Each row is where one point has got to under a steady rotation. How many steps took it there?
The counts run from 0 to 337.
102 124 103 103 112 85 106 87 86 105 98 97 87 119 97 93 89 125 125 129 112 59 132 107 130 76 126 112 123 108 78 86 113 110 67 99 98 81 122 119 129 138 109 110 54 : 302
104 112 98 88 107 75 98 88 102 117 89 75 93 96 79 111 91 114 107 129 98 71 144 98 86 99 122 98 106 70 71 121 111 126 102 128 105 98 123 116 113 151 112 134 63 : 245
96 121 92 102 116 87 95 102 88 93 103 79 85 118 88 90 81 106 140 133 111 73 124 113 123 96 134 103 115 118 95 88 86 134 71 105 103 85 99 129 147 130 88 102 59 : 335
100 84 68 122 126 95 83 74 108 88 84 102 92 112 92 96 102 105 104 123 117 60 117 86 98 94 111 104 100 100 55 128 111 118 101 138 104 71 109 114 145 134 92 127 71 : 181
95 133 121 92 135 66 102 96 93 109 101 58 86 127 92 100 108 115 131 124 105 91 148 110 112 95 140 83 104 108 89 104 90 130 91 126 139 81 98 109 121 134 84 111 97 : 72
101 103 60 121 152 89 79 104 98 95 83 83 99 113 113 80 97 92 133 116 121 72 128 110 124 106 128 95 121 119 86 88 109 119 77 114 119 84 105 104 143 146 88 97 87 : 114
99 124 120 100 148 57 105 95 89 114 107 68 83 139 95 101 90 117 122 110 102 97 143 96 102 82 134 88 120 103 97 88 104 107 101 116 135 73 113 108 120 129 61 117 106 : 69
104 109 107 92 109 76 93 88 104 114 103 101 99 107 101 92 91 140 115 122 106 63 137 87 119 74 123 110 131 98 69 101 121 109 73 105 106 93 130 111 119 146 102 130 56 : 268
104 109 115 70 114 68 79 106 100 123 96 67 105 107 102 110 79 132 115 131 94 75 132 102 105 80 128 92 118 75 88 117 105 128 108 132 105 112 134 108 114 139 95 128 74 : 261
95 111 98 105 112 85 95 84 91 109 101 91 94 123 98 86 82 134 139 125 109 73 123 103 125 75 138 105 139 111 83 79 116 106 75 100 101 91 116 113 135 131 95 106 51 : 303
106 99 88 89 98 56 78 106 100 96 94 92 103 110 108 90 92 127 102 131 96 68 139 94 113 91 111 113 107 96 73 123 102 134 104 130 104 105 128 118 121 139 100 146 78 : 231
102 103 115 82 114 64 91 95 96 123 95 71 100 122 100 112 80 132 121 124 91 79 131 104 101 74 129 99 123 87 88 108 122 114 120 128 96 110 129 104 110 145 86 133 75 : 260
98 109 95 97 124 63 100 87 87 100 106 84 89 133 100 107 74 123 131 132 84 93 124 76 97 81 134 100 130 93 109 92 117 108 104 89 126 76 123 126 136 110 77 130 71 : 31
94 119 86 108 146 61 109 83 79 99 96 91 81 136 107 96 98 115 124 125 95 88 152 94 112 91 138 95 124 100 105 92 120 99 85 97 141 67 111 121 126 109 86 126 90 : 64
97 122 123 102 121 61 95 104 100 105 120 77 96 127 106 83 101 114 124 119 111 98 139 91 112 88 133 94 119 117 75 88 86 122 88 126 134 84 103 105 135 141 71 120 89 : 74
96 104 110 97 134 86 92 93 81 102 96 81 82 136 101 95 72 141 144 121 93 81 111 108 118 73 138 94 132 107 108 99 110 110 95 99 111 85 114 119 136 120 70 94 79 : 325
101 112 101 81 101 70 80 98 99 114 92 79 108 98 101 95 90 133 120 131 97 63 136 103 126 87 130 101 117 94 70 109 108 126 83 118 108 107 119 116 119 145 116 124 62 : 266
103 102 77 118 167 94 89 82 94 98 83 91 86 113 102 88 97 103 114 103 127 69 134 99 107 100 129 85 116 100 79 95 117 101 80 109 129 66 111 110 129 145 81 93 97 : 116
107 110 98 88 128 79 84 100 81 82 96 94 80 124 105 93 81 126 131 126 95 68 123 101 131 79 138 97 129 100 104 98 100 115 77 88 122 80 120 133 141 110 77 111 74 : 322
97 83 80 114 112 61 79 90 102 88 86 109 98 130 112 88 95 123 108 123 98 56 124 83 113 79 109 116 109 119 66 130 119 116 111 134 102 86 111 106 133 132 88 144 83 : 199
100 122 128 91 125 81 103 94 90 109 110 74 78 139 88 101 75 122 133 120 109 85 113 106 103 67 126 99 123 119 100 91 104 119 97 107 100 79 112 118 140 136 65 99 75 : 329
102 105 78 116 141 73 84 103 90 94 95 85 90 117 121 82 92 98 122 112 109 89 139 100 125 93 138 94 140 108 84 83 108 107 83 111 147 87 106 107 139 121 75 119 100 : 96
113 95 82 110 163 86 80 92 91 86 76 103 84 124 114 91 105 103 100 104 112 57 127 106 127 81 119 87 114 109 79 116 111 106 91 121 130 67 110 106 130 123 76 102 105 : 133
102 104 110 94 103 79 89 90 95 96 113 101 98 134 107 101 85 143 136 134 95 72 119 76 125 69 124 111 115 102 76 100 106 110 98 103 122 80 121 120 148 117 88 126 56 : 9
108 81 83 93 124 71 74 97 108 91 85 79 91 113 91 110 83 102 97 127 95 72 113 90 91 88 115 100 104 85 80 136 89 142 127 147 106 94 112 115 136 126 75 139 90 : 192
111 117 130 72 121 75 88 106 94 117 115 70 92 117 101 100 71 130 116 118 97 77 123 106 111 61 129 93 131 94 92 92 102 124 96 106 107 91 131 109 124 137 75 114 69 : 295
102 109 80 115 177 94 95 87 86 107 79 70 83 118 93 104 97 81 112 109 122 77 129 120 94 94 131 79 113 96 86 103 111 117 94 128 121 79 107 103 126 140 75 90 98 : 120
101 94 110 96 102 68 88 86 104 111 94 85 102 118 96 108 96 136 104 124 95 74 132 90 102 83 121 104 108 89 58 134 109 120 117 154 106 102 113 106 116 137 96 141 81 : 229
106 91 97 115 138 101 79 93 112 101 95 85 93 119 95 91 100 94 112 106 129 71 118 100 108 85 122 93 106 108 54 108 86 125 101 141 116 78 98 93 152 153 72 99 82 : 143
111 88 70 99 135 60 75 101 104 93 88 92 101 118 100 95 75 122 113 124 102 73 115 96 84 95 103 105 98 108 99 131 128 131 123 127 89 84 127 114 115 151 84 126 89 : 205
97 123 101 116 135 74 107 101 94 116 105 71 80 124 97 93 103 84 113 113 114 97 148 101 103 86 136 96 134 106 68 78 95 112 88 130 133 88 102 99 144 130 75 122 93 : 91
100 75 56 123 161 94 81 88 96 95 78 89 92 120 102 98 84 89 119 112 114 68 107 102 96 89 126 93 117 105 90 105 121 114 116 122 107 80 106 98 144 135 69 102 90 : 152
117 91 82 110 164 91 92 91 93 95 78 88 75 125 97 107 90 82 92 109 112 61 117 101 80 83 114 93 111 100 79 118 108 118 117 134 104 66 112 102 138 130 72 108 97 : 155
106 116 105 82 118 79 91 96 96 108 108 68 93 117 78 114 78 121 132 137 95 87 118 85 93 91 127 94 97 89 96 99 89 134 106 99 111 78 118 130 141 144 81 115 51 : 19
97 120 114 104 132 66 108 89 97 109 117 76 86 127 81 99 79 119 129 123 106 105 137 77 84 94 135 87 113 100 97 84 104 110 99 105 121 65 114 118 129 140 75 115 77 : 52
100 110 109 89 122 79 101 86 96 109 110 70 98 125 79 113 77 129 144 131 96 91 108 85 86 80 132 95 101 94 101 91 102 127 115 110 105 82 114 118 135 140 78 110 54 : 18
92 83 86 105 100 64 77 83 109 99 91 100 109 109 106 94 91 150 115 131 97 73 129 83 114 90 125 108 118 98 67 122 126 107 103 127 106 104 125 110 116 149 102 137 71 : 234
114 111 96 78 135 70 90 100 96 112 94 77 99 99 94 103 66 127 120 125 95 76 126 90 91 77 126 98 134 81 102 90 130 113 90 95 102 94 146 118 116 149 99 120 61 : 274
97 106 101 81 98 65 79 104 99 119 97 75 103 107 105 99 85 134 126 135 97 74 133 104 122 78 127 107 127 98 73 98 109 124 96 123 104 116 127 102 120 147 106 129 61 : 265
